Some points:
[ 50  32  12  22 -44 -22  50 -31  18  20  36 -36  -8  33 -30  -6  61 -10
   6   3  24  20   5 -47  26  99   2  41  12  16 -46  -3  39 -28   6 -28
   7  35 -26  -2 -39  20  33  26  -7 -37  14 -52]
[-31 -13  18   5 -42  38 -28  52 -46  -7  35  35  43  14   9  24  21 -57
  -5   8 -17  13   7 -18   2 -12   8   6  72  -5 -59  31   1  -8  26  29
  10  38   8  22  31 -55  34 -33  26  75  44   3]
[ -3   4 -93  20   9  38 -13  24 -25  25  37 -18   0 -16 -24  52 -36 -12
  -7  39  31 -13  12  13  -2  -6  30   7  46 -46  32  16  54   7  16 -11
 -46 -15 -37  75 -14   5 -22  -4 -70 -10 -30 -27]
[-11  17 -17 -76  -2  -7  32  12 -11  -3  -1 -17 -18  21  -8  23   4 -31
  15  18 -31  11 -45  33 -30 -21   8  -7  62  -1  -4 -54   6  75   1 -29
  -5  62  -9 -61  -5 -17 -77   9 -24 -44  40  26]
[  8 -23  -5 -49   1 -52  49   5   3  12  55  40 -21  14  23  12  -3 -23
 -19  27   1  26 -17 -75 -66  -7  11  -3 -34  11  27  -9  12  22  13  -3
 -12 -81  27  42  30  47  20 -16  14  10  51   3]
[ 43 -15  58 -31  21  15 -25  31  57  19 -22 -23 -48 -29 -29  59  -6  -9
 -31 -54  36  23  25 -33 -20 -16  -3  14  18 -22  11  39  18   0  16 -14
 -48  15  53 -57 -42  -7  -4 -54 -18  12 -12  19]
[-27  29  -7 -10 -23   7  14 -43  56 -19  61  19  13  -9 -12 -64 -29 -28
  31  33  44  33  32  28   4 -36  -7 -89  12 -16  21  62 -51 -22  -9 -32
   7  -4  14 -42 -20  -7  -5 -34 -17  -7   4 -49]
[ 39  10   9 -45 -39  16 -18 -26 -16  48 -57  -2  26  -3  15 -36 -49  32
  -1   1  14  -1  -1 -44 -49  65  -6 -35  18 -18  32   5 -41 -52  -7  14
  31  39 -12  19  56   5 -30  16 -57  22   6  54]
[-45 -39  49 -37 -17  13 -46  35 -44  45  -7  23 -20  12 -76  -1  19  11
 -11  15  -4  20 -17  51  -6   8  45   5  -6  30  34  23 -45 -51 -17   0
 -31 -20 -53 -10 -83  41  27  33  -5   1  22  22]
[-20  43  11  23   3 -23  37  40  31   7 -18  46 -33  -5   1  31 -14  52
  61  48  -3 -32  27  19 -94  17 -14   0 -12 -35 -25  13  -5  28  20   4
  31   9 -31 -15  -9 -21  41  42  59  16 -65  -4]
[ -5   7 -20 -35  48   0  10  18 -61 -58 -52 -29 -20  52  -4  37  21 -13
  10  -8  -4 -11  37 -52  15  24  41 -68 -73 -19 -20 -24 -27 -18 -13  30
  26  -9   2 -14 -35 -22 -18   3 -25  27 -16 -45]
[-21 -54 -12 -39  18  24 -54 -31   1 -73  -2  17 -12 -30 -44 -22 -57  17
  45  -2 -31  31  36 -13 -18  37 -22  16   1  18 -62 -56  12 -12 -21 -63
 -46 -14  22  16  24 -31  39  -8  -4 -39  -9   9]
[ 33  -7 -30 -65  -3 -37 -18 -12  -5  -1   4   9  -7 -34 -37  12  -4  -1
 -44  80  17   3  49  31  16 -22 -17  30 -17  37  17 -21  35 -22   3  55
  38  69  -2  -1  26  32   3 -53  47  15 -19  -6]
[ 17 -36 -46  30 -46   8  50 -18 -48  24 -42  32   8   0  48  18  -1  60
 -37 -33 -12  37  66  47 -10 -39  -4 -19 -10   5 -47  36  36   6 -39  55
 -42 -21   6 -46  -6 -16  12 -19 -53 -52  40  15]
[  6 -13 -64 -38 -14  42  28 -19  46 -14 -42   7  18   0  39  66   0 -33
  19 -35  21   4  -1  43  45  61   7  46  10 -22  11  24 -64  12 -40 -23
  28 -38  15  -1   9  47  22   0  66  19 -10  11]
[-12 -22  18 -53  30  15  26 -61 -43  -1  28   9   8  36  31 -56 -34 -44
 -39 -31  -1 -97   5 -25  13 -27   7  15   8   5  -1  51  20  -4  -4   6
 -44  24 -11 -29 -19  17  22  40  26  -2 -63  15]
[ -7 -39  20   6 -16   9  -8  -2 -43  -4 -16  53 -57  -7  29  -3  19  51
   0  -9   1  16   0   0  52 -20 -79 -10  26   2 -22  28   2  21  76 -56
  26  -3   4   6   9  69 -63  15 -28  39 -28 -35]
[-47 -19 -18  11  37 -17 -71 -26  18  58  29 -22  28 -45  65  25  13  -6
   8  32  13  24   5 -48  17  11 -21 -25 -16  -4 -32  12  16  51 -26  -2
  55   8   1  10 -62   6 -12  51  19 -23  22  59]
[-10   9   8  56 -27 -25  -3  -2  13 -27  36   0  -5  19 -43   9  49 -26
 -53  49  19   4 -10   2   6  -9 -22  15 -28 -37 -39 -14 -49   8 -55   0
 -39  -9  27   5  44  -3 -50  44 -31  22 -65  71]
[ 33 -51  -4  33 -18 -70 -23  11  11  -2   7  -2  10 -26 -34  10 -34 -33
  41 -57   4  14 -50  28   7   2  17 -62 -20   1 -11  13  10  38  17  53
 -59  36   1  12  23  22 -23  40  37  12  -1 -31]
[ 15 -10  26  53  32 -20  10  -2 -18  -8 -15  48   3  23 -23  26 -16 -57
   0   0 -23 -11 -28  21  -8  20  -9 -36  59  31  20  -1  41 -41 -17  13
  77 -27  77  14 -30   1  -9 -23 -20 -56 -42  20]
[ 56 -51  36   1  -1  49  51  -6  14   4 -35  -4   6  -7  21 -38  -1 -28
  38  41  11  26 -32  12  22 -46   2  24 -34 -13  12 -43 -30  45  24  24
  18  28  17  64 -51 -38  62  15 -40  19  -5   6]
[ 51  39 -26 -34  26 -11 -25  51 -35 -52  20  23  16 -20  53 -35  27  23
 -15 -14  86   8 -60  25  -7  -1  15  23 -17  -3  -2  14  29 -52  26 -41
  12 -19   2 -10  -3 -56   5  39  23 -14   0  19]
[  6  22 -34  22 -24  18 -25  -7  56  13 -23   1  24  64   0  -7 -42 -19
 -23 -22  35 -15 -18  -6 -23 -29 -79   0  10  18 -44 -91  -9 -39  41  42
 -12 -39 -37   9 -59   3 -22  -1  38  10   6  -8]
[ 10  57  11  43   4 -10   1 -61 -29 -41 -23  58  -8 -47 -23 -30  16  -1
 -21 -30 -22  26  60 -15   7  -9  75  44  12 -53  10 -12 -43  17  61  45
   5 -15 -30  10 -19  17 -34  -7  32 -59  35  23]
[-28 -31 -60  19 -18 -17  57  65 -24  41  -1 -39  18 -27 -42 -67  -6  -5
  38 -32 -21 -21  -7 -35  16  -7 -16  34 -52 -30   3  22  -5 -25  19 -37
  19  21  24  10  -9 -11 -37 -50  51 -18  -6  36]
[-18 -18   7  17 -28 -47 -31  10  13 -15 -67 -61 -13 -21  28 -31  16 -42
 -35  45  10 -76 -12  26  14  42  13 -28   4   7 -16  -2  -3  38  62 -36
   1 -47 -37 -31  32   0  62 -41 -11 -13  14  14]
[-48   5 -12 -37 -57  23   2   5  50 -40 -12   0  38  -2 -18 -21  43  76
 -69 -27 -34  15 -44 -26  -6  23  23 -24  -4  25  21  32  26  41  -2  37
   9  -3  19  19 -22 -29   5  -8   0 -24 -72 -41]
[ -5  68  -5  35   0  22  12 -48 -11 -58  47 -34 -58  16  18  40 -27  34
  16  -8  -2  -2 -56   5  17   7  -9 -30 -35  44  11  23  -7  16   8   7
 -18  31 -28  34  -1  13  29 -62  17  25  18  82]
[ 19 -67  24  27   8 -16  16 -44  21   1  22 -51  18  40  -9  28 -10  56
 -29 -20 -27  15  33  14   3 -44  65 -33  30 -22  22 -35  48 -29   7 -67
  30  -8 -27   1  11 -26  -3  24  35  54   2  13]
[ 20  50  -6  -6  19 -20 -46 -25  25  50 -56  53  -6  55 -26 -30  30 -34
  33 -19 -31  23   6   3  20 -31  -2  15 -30  26  15  51  42  37 -21 -42
  11 -16 -42  18  37 -55  -7 -14 -14  26   2   6]
[ 33  30  34  27   0  -8  -7  59 -33 -38 -22 -21  41  38 -39 -11 -74  41
 -10  30  25 -17  25 -23  27 -27 -15   9  23  14   3  35  -3  65 -72 -26
   0  -7  20  19   0  43  10  28  22 -13  57 -26]
[-22 -27  39 -26  22   7  14  19  39 -34  28 -62 -31 -11   0  14 -13 -33
 -16 -35 -19  -8  13  32 -34 -51 -32  42 -16   5 -30  54 -15 -25  -7  33
  69  -1 -42  40  48   4 -22  29 -54 -51  32 -24]
[-28   6 -29  17 101  29  40  16  36  40  -5  -8 -52 -10 -31 -60  -2  29
 -26  11  22  14 -14  -3  27  45  18 -11  42  24 -24  -3   2   1   2  58
  -2 -22  27 -17  56 -14  -5  32   7  35  41  -7]
[-51   2  14  26   2  -4   4 -60   3  10 -62 -13  18  -2  13  47  38  33
  31  32  41 -57  -6  -1 -16 -10   2  27 -21  37  39   7 -22 -43  30 -20
 -51  32  75  32  13 -38 -30  18  24 -15  46 -40]
[-37   7  15  26  30 -63  17  32  17  22 -10  27 -16 -20  70 -10 -30   8
 -21 -16  22   7 -13 -12  35  -6  37  37  14  22  -5 -64 -55  -8 -62 -25
 -15  33 -52  27  -1 -12  -6 -64 -12  11 -44 -52]
[ 35   6 -41  45 -19  54 -33 -22  -5  20  13  33 -22 -37 -24   0  47  17
 -11 -29 -30 -65 -58 -26 -44 -55  36 -11 -16 -30  -9 -35 -22  -6 -42 -27
  43  19  15 -38  11  37  53  -9 -11  -6  27 -37]
[ 12  71  14 -42  12  -2  24  38  33  21   2 -16  57 -49  23  21  10   3
  24  14 -94  -3  13  10  55 -42   6 -28   2  20 -39 -21  -3 -62  26 -10
 -48 -21  21   9  11  53  19  30 -25   6 -20  26]
[-19  16  31  18 -44  19  20  -1  -7 -44 -14  -9  -8 -88  16 -15  16 -39
  18 -12 -15 -13  17 -19 -14  20 -49  10   4  16  74 -25  63 -15 -71  17
 -16 -28 -40 -31 -28 -27 -31  30   0  68  29 -19]
[ -4  18  76  -8  11  53   5  20 -27  69  56  19  22  -4  -3  32   6  -6
 -11 -36  29 -18  29  26  26  38 -31 -47 -34  -4  28 -60   5  40   6  -2
 -10  -7 -14   4  65 -26   2 -11  27 -63 -12 -10]
[-20  28  -1   3 -15 -39 -40  -9 -29  31  58 -22 -14  27  11  -8 -59  19
  -4 -23 -46   2   3  58  11  37  -1  62 -36 -23  11 -17  -1  17  19  10
  26 -17  89 -39 -31 -22  17   5 -54  49  18 -27]
[ 55 -43  -9  31  53  18 -20  28  38 -36  47   5  61  42  38 -29  54  28
  44  14 -34 -27  26  16 -35  49  -6  18 -13  29  39   6 -23  11  10  14
 -19  10 -23 -23  -5  24 -48 -40 -16   9   2  10]
[-20  -1  10  13   6  -8 -39 -15 -39  -5 -18 -65  -3  45  31  -2  35   1
  63  13  -2  71 -44 -26  -1 -32 -18  25  38 -37  43  -5  -1 -30 -11  49
 -15 -17 -11 -46  54  28  41 -16  26 -37 -50 -20]
These points spread out most along one direction. Take the direction at right angles to it along which they spread out most. Go by this last direction. For each point below, how far along it does it lie, from 0 to 99? The average is 50, and the first point in the table lies past the average. One standard deviation of the points above along it is 16.
[-45 -39  49 -37 -17  13 -46  35 -44  45  -7  23 -20  12 -76  -1  19  11
 -11  15  -4  20 -17  51  -6   8  45   5  -6  30  34  23 -45 -51 -17   0
 -31 -20 -53 -10 -83  41  27  33  -5   1  22  22] 63
[ 39  10   9 -45 -39  16 -18 -26 -16  48 -57  -2  26  -3  15 -36 -49  32
  -1   1  14  -1  -1 -44 -49  65  -6 -35  18 -18  32   5 -41 -52  -7  14
  31  39 -12  19  56   5 -30  16 -57  22   6  54] 56
[ -4  18  76  -8  11  53   5  20 -27  69  56  19  22  -4  -3  32   6  -6
 -11 -36  29 -18  29  26  26  38 -31 -47 -34  -4  28 -60   5  40   6  -2
 -10  -7 -14   4  65 -26   2 -11  27 -63 -12 -10] 33
[ -5  68  -5  35   0  22  12 -48 -11 -58  47 -34 -58  16  18  40 -27  34
  16  -8  -2  -2 -56   5  17   7  -9 -30 -35  44  11  23  -7  16   8   7
 -18  31 -28  34  -1  13  29 -62  17  25  18  82] 46
[ 33  30  34  27   0  -8  -7  59 -33 -38 -22 -21  41  38 -39 -11 -74  41
 -10  30  25 -17  25 -23  27 -27 -15   9  23  14   3  35  -3  65 -72 -26
   0  -7  20  19   0  43  10  28  22 -13  57 -26] 39
[ 17 -36 -46  30 -46   8  50 -18 -48  24 -42  32   8   0  48  18  -1  60
 -37 -33 -12  37  66  47 -10 -39  -4 -19 -10   5 -47  36  36   6 -39  55
 -42 -21   6 -46  -6 -16  12 -19 -53 -52  40  15] 89
[-11  17 -17 -76  -2  -7  32  12 -11  -3  -1 -17 -18  21  -8  23   4 -31
  15  18 -31  11 -45  33 -30 -21   8  -7  62  -1  -4 -54   6  75   1 -29
  -5  62  -9 -61  -5 -17 -77   9 -24 -44  40  26] 29
[ 19 -67  24  27   8 -16  16 -44  21   1  22 -51  18  40  -9  28 -10  56
 -29 -20 -27  15  33  14   3 -44  65 -33  30 -22  22 -35  48 -29   7 -67
  30  -8 -27   1  11 -26  -3  24  35  54   2  13] 50
[ 51  39 -26 -34  26 -11 -25  51 -35 -52  20  23  16 -20  53 -35  27  23
 -15 -14  86   8 -60  25  -7  -1  15  23 -17  -3  -2  14  29 -52  26 -41
  12 -19   2 -10  -3 -56   5  39  23 -14   0  19] 55
[ 33  -7 -30 -65  -3 -37 -18 -12  -5  -1   4   9  -7 -34 -37  12  -4  -1
 -44  80  17   3  49  31  16 -22 -17  30 -17  37  17 -21  35 -22   3  55
  38  69  -2  -1  26  32   3 -53  47  15 -19  -6] 39
[ 56 -51  36   1  -1  49  51  -6  14   4 -35  -4   6  -7  21 -38  -1 -28
  38  41  11  26 -32  12  22 -46   2  24 -34 -13  12 -43 -30  45  24  24
  18  28  17  64 -51 -38  62  15 -40  19  -5   6] 47
[-48   5 -12 -37 -57  23   2   5  50 -40 -12   0  38  -2 -18 -21  43  76
 -69 -27 -34  15 -44 -26  -6  23  23 -24  -4  25  21  32  26  41  -2  37
   9  -3  19  19 -22 -29   5  -8   0 -24 -72 -41] 79
[-31 -13  18   5 -42  38 -28  52 -46  -7  35  35  43  14   9  24  21 -57
  -5   8 -17  13   7 -18   2 -12   8   6  72  -5 -59  31   1  -8  26  29
  10  38   8  22  31 -55  34 -33  26  75  44   3] 31
[-10   9   8  56 -27 -25  -3  -2  13 -27  36   0  -5  19 -43   9  49 -26
 -53  49  19   4 -10   2   6  -9 -22  15 -28 -37 -39 -14 -49   8 -55   0
 -39  -9  27   5  44  -3 -50  44 -31  22 -65  71] 33
[-47 -19 -18  11  37 -17 -71 -26  18  58  29 -22  28 -45  65  25  13  -6
   8  32  13  24   5 -48  17  11 -21 -25 -16  -4 -32  12  16  51 -26  -2
  55   8   1  10 -62   6 -12  51  19 -23  22  59] 28
